In the data rows, zero lies at 4.5, halfway between 4 and 5.
Some points, each followed by its number:
[7, 7, 4, 5, 5, 5, 5, 7, 4, 6, 5, 8] 0
[1, 3, 4, 3, 4, 3, 8, 2, 4, 3, 3, 2] 1
[2, 3, 3, 3, 3, 3, 5, 2, 3, 4, 4, 5] 2
[8, 5, 3, 5, 4, 5, 5, 4, 3, 9, 7, 7] 3
[8, 8, 4, 5, 5, 4, 5, 7, 5, 5, 5, 7] 4
[7, 6, 4, 5, 5, 4, 6, 5, 4, 5, 5, 9] 5
[5, 6, 4, 4, 4, 4, 5, 4, 4, 5, 4, 7] 6
[5, 5, 6, 3, 7, 5, 5, 7, 5, 3, 4, 4] 7
[8, 7, 4, 6, 5, 5, 5, 7, 4, 5, 5, 6] 8
[4, 5, 3, 5, 3, 4, 4, 4, 4, 4, 4, 3] 9
[9, 8, 4, 4, 5, 5, 5, 8, 4, 5, 5, 6] 10
[1, 0, 2, 6, 2, 3, 3, 1, 2, 4, 4, 2] 11
[4, 4, 3, 3, 3, 4, 5, 4, 4, 4, 4, 5] 12
[3, 4, 3, 3, 3, 7, 4, 3, 3, 5, 5, 3] 13
[2, 3, 3, 2, 2, 6, 4, 1, 3, 3, 3, 2] 14
[6, 7, 6, 5, 8, 4, 4, 9, 7, 4, 4, 5] 15
[3, 2, 4, 3, 3, 3, 4, 2, 4, 3, 3, 4] 16
[5, 5, 4, 3, 3, 5, 5, 3, 4, 4, 4, 4] 17
[3, 4, 8, 4, 6, 4, 4, 5, 8, 3, 3, 3] 18
[5, 4, 7, 5, 6, 4, 4, 6, 7, 4, 4, 4] 19
[3, 3, 3, 4, 3, 5, 5, 2, 3, 4, 4, 4] 20
[5, 4, 4, 4, 4, 6, 4, 4, 3, 5, 5, 4] 21
[6, 6, 5, 4, 5, 5, 5, 6, 5, 4, 4, 6] 22
[2, 4, 9, 4, 9, 5, 4, 7, 9, 4, 3, 3] 23
[3, 3, 4, 5, 4, 3, 5, 3, 4, 3, 3, 6] 24
[8, 5, 4, 5, 7, 5, 4, 5, 4, 5, 5, 7] 25
[7, 7, 6, 5, 6, 5, 5, 9, 6, 5, 4, 7] 26
[3, 3, 2, 3, 2, 6, 4, 2, 3, 4, 5, 3] 27
[4, 5, 4, 3, 3, 6, 5, 3, 3, 6, 5, 4] 28
[6, 5, 4, 7, 3, 4, 4, 4, 3, 8, 6, 6] 29
[5, 4, 9, 4, 7, 4, 4, 5, 9, 4, 4, 4] 30
[2, 2, 6, 2, 4, 5, 4, 3, 5, 2, 3, 1] 31
[3, 3, 9, 3, 7, 4, 4, 3, 9, 2, 3, 2] 32
[8, 7, 4, 5, 5, 4, 5, 7, 4, 6, 5, 9] 33
[5, 5, 4, 9, 4, 4, 4, 4, 4, 5, 4, 5] 34
[5, 6, 6, 4, 9, 4, 5, 8, 7, 4, 4, 6] 35
[3, 3, 3, 3, 3, 5, 4, 3, 3, 4, 5, 3] 36
[3, 5, 9, 4, 8, 6, 4, 8, 9, 3, 4, 4] 37
[5, 5, 7, 5, 6, 4, 4, 5, 7, 3, 4, 4] 38
[4, 4, 3, 3, 3, 6, 3, 3, 3, 6, 7, 3] 39
[2, 4, 5, 3, 4, 6, 4, 3, 4, 3, 3, 3] 40
[1, 2, 6, 5, 4, 3, 4, 3, 6, 2, 3, 2] 41
[7, 7, 4, 5, 5, 3, 5, 7, 4, 6, 5, 9] 42
[9, 7, 4, 6, 5, 5, 5, 7, 4, 6, 5, 8] 43
[4, 5, 4, 3, 4, 6, 4, 4, 3, 3, 5, 2] 44
[2, 2, 3, 4, 2, 5, 3, 2, 3, 4, 4, 2] 45
[3, 3, 4, 9, 4, 3, 4, 3, 4, 4, 5, 4] 46
[4, 3, 3, 4, 2, 4, 5, 2, 3, 8, 7, 6] 47
[3, 4, 3, 4, 2, 4, 5, 2, 4, 5, 5, 3] 48
[7, 5, 3, 6, 4, 4, 4, 4, 3, 8, 7, 7] 49
[5, 5, 8, 4, 7, 4, 4, 7, 8, 3, 3, 4] 50
[5, 5, 3, 4, 3, 5, 5, 3, 3, 7, 7, 4] 51
New points follow, each followed by the number of its nearest point above.
[3, 2, 2, 4, 2, 4, 4, 2, 2, 9, 9, 3] 47
[6, 7, 4, 4, 4, 6, 5, 6, 4, 5, 5, 5] 22
[5, 6, 6, 4, 7, 5, 5, 6, 5, 4, 4, 4] 7
[8, 7, 5, 5, 6, 5, 5, 9, 6, 5, 4, 6] 26
[4, 5, 5, 4, 4, 6, 4, 5, 4, 3, 4, 2] 44
[8, 6, 4, 7, 5, 5, 5, 7, 6, 5, 5, 6] 8
[4, 4, 5, 5, 3, 5, 4, 5, 4, 4, 4, 3] 9
[6, 6, 4, 5, 5, 5, 4, 7, 5, 4, 4, 5] 22
[6, 5, 4, 5, 5, 6, 4, 5, 4, 5, 4, 4] 21
[2, 2, 3, 3, 4, 3, 5, 2, 3, 4, 4, 4] 2
[3, 3, 4, 5, 4, 4, 4, 4, 5, 3, 3, 3] 9
[5, 4, 4, 4, 5, 4, 4, 4, 4, 6, 6, 5] 21
[5, 4, 7, 5, 7, 4, 4, 5, 7, 6, 6, 4] 19
[6, 4, 4, 5, 5, 5, 4, 5, 4, 5, 5, 5] 21
[2, 2, 3, 9, 2, 3, 4, 2, 3, 5, 4, 3] 46
[2, 3, 3, 4, 2, 3, 9, 3, 3, 2, 4, 3] 1
[5, 6, 4, 7, 4, 4, 5, 5, 4, 4, 4, 5] 34
[6, 6, 6, 4, 5, 5, 5, 7, 6, 4, 4, 5] 22
[6, 7, 5, 5, 6, 5, 5, 7, 5, 4, 4, 5] 22
[4, 5, 4, 4, 6, 4, 6, 6, 5, 5, 5, 5] 22
[5, 5, 4, 9, 5, 4, 5, 5, 4, 4, 5, 5] 34
[3, 4, 3, 4, 3, 5, 4, 3, 3, 6, 8, 3] 39
[6, 7, 4, 4, 4, 4, 5, 5, 4, 6, 6, 6] 6
[5, 5, 6, 5, 9, 4, 4, 7, 6, 4, 4, 5] 35
[4, 4, 4, 9, 3, 4, 4, 4, 4, 5, 4, 5] 34
[2, 2, 3, 9, 3, 3, 4, 2, 3, 4, 3, 3] 46
[3, 3, 5, 4, 4, 5, 3, 4, 4, 3, 4, 3] 40
[6, 5, 6, 5, 4, 4, 4, 5, 6, 6, 5, 6] 22
[2, 3, 3, 4, 3, 3, 5, 3, 3, 4, 4, 5] 2
[2, 2, 2, 4, 2, 5, 2, 1, 3, 4, 5, 1] 45
[6, 6, 3, 5, 4, 4, 4, 5, 4, 5, 4, 5] 6
[1, 1, 6, 3, 3, 5, 3, 2, 4, 2, 3, 1] 31
[5, 5, 4, 4, 4, 4, 7, 4, 3, 4, 4, 7] 6
[2, 3, 3, 9, 3, 3, 4, 2, 3, 3, 3, 3] 46
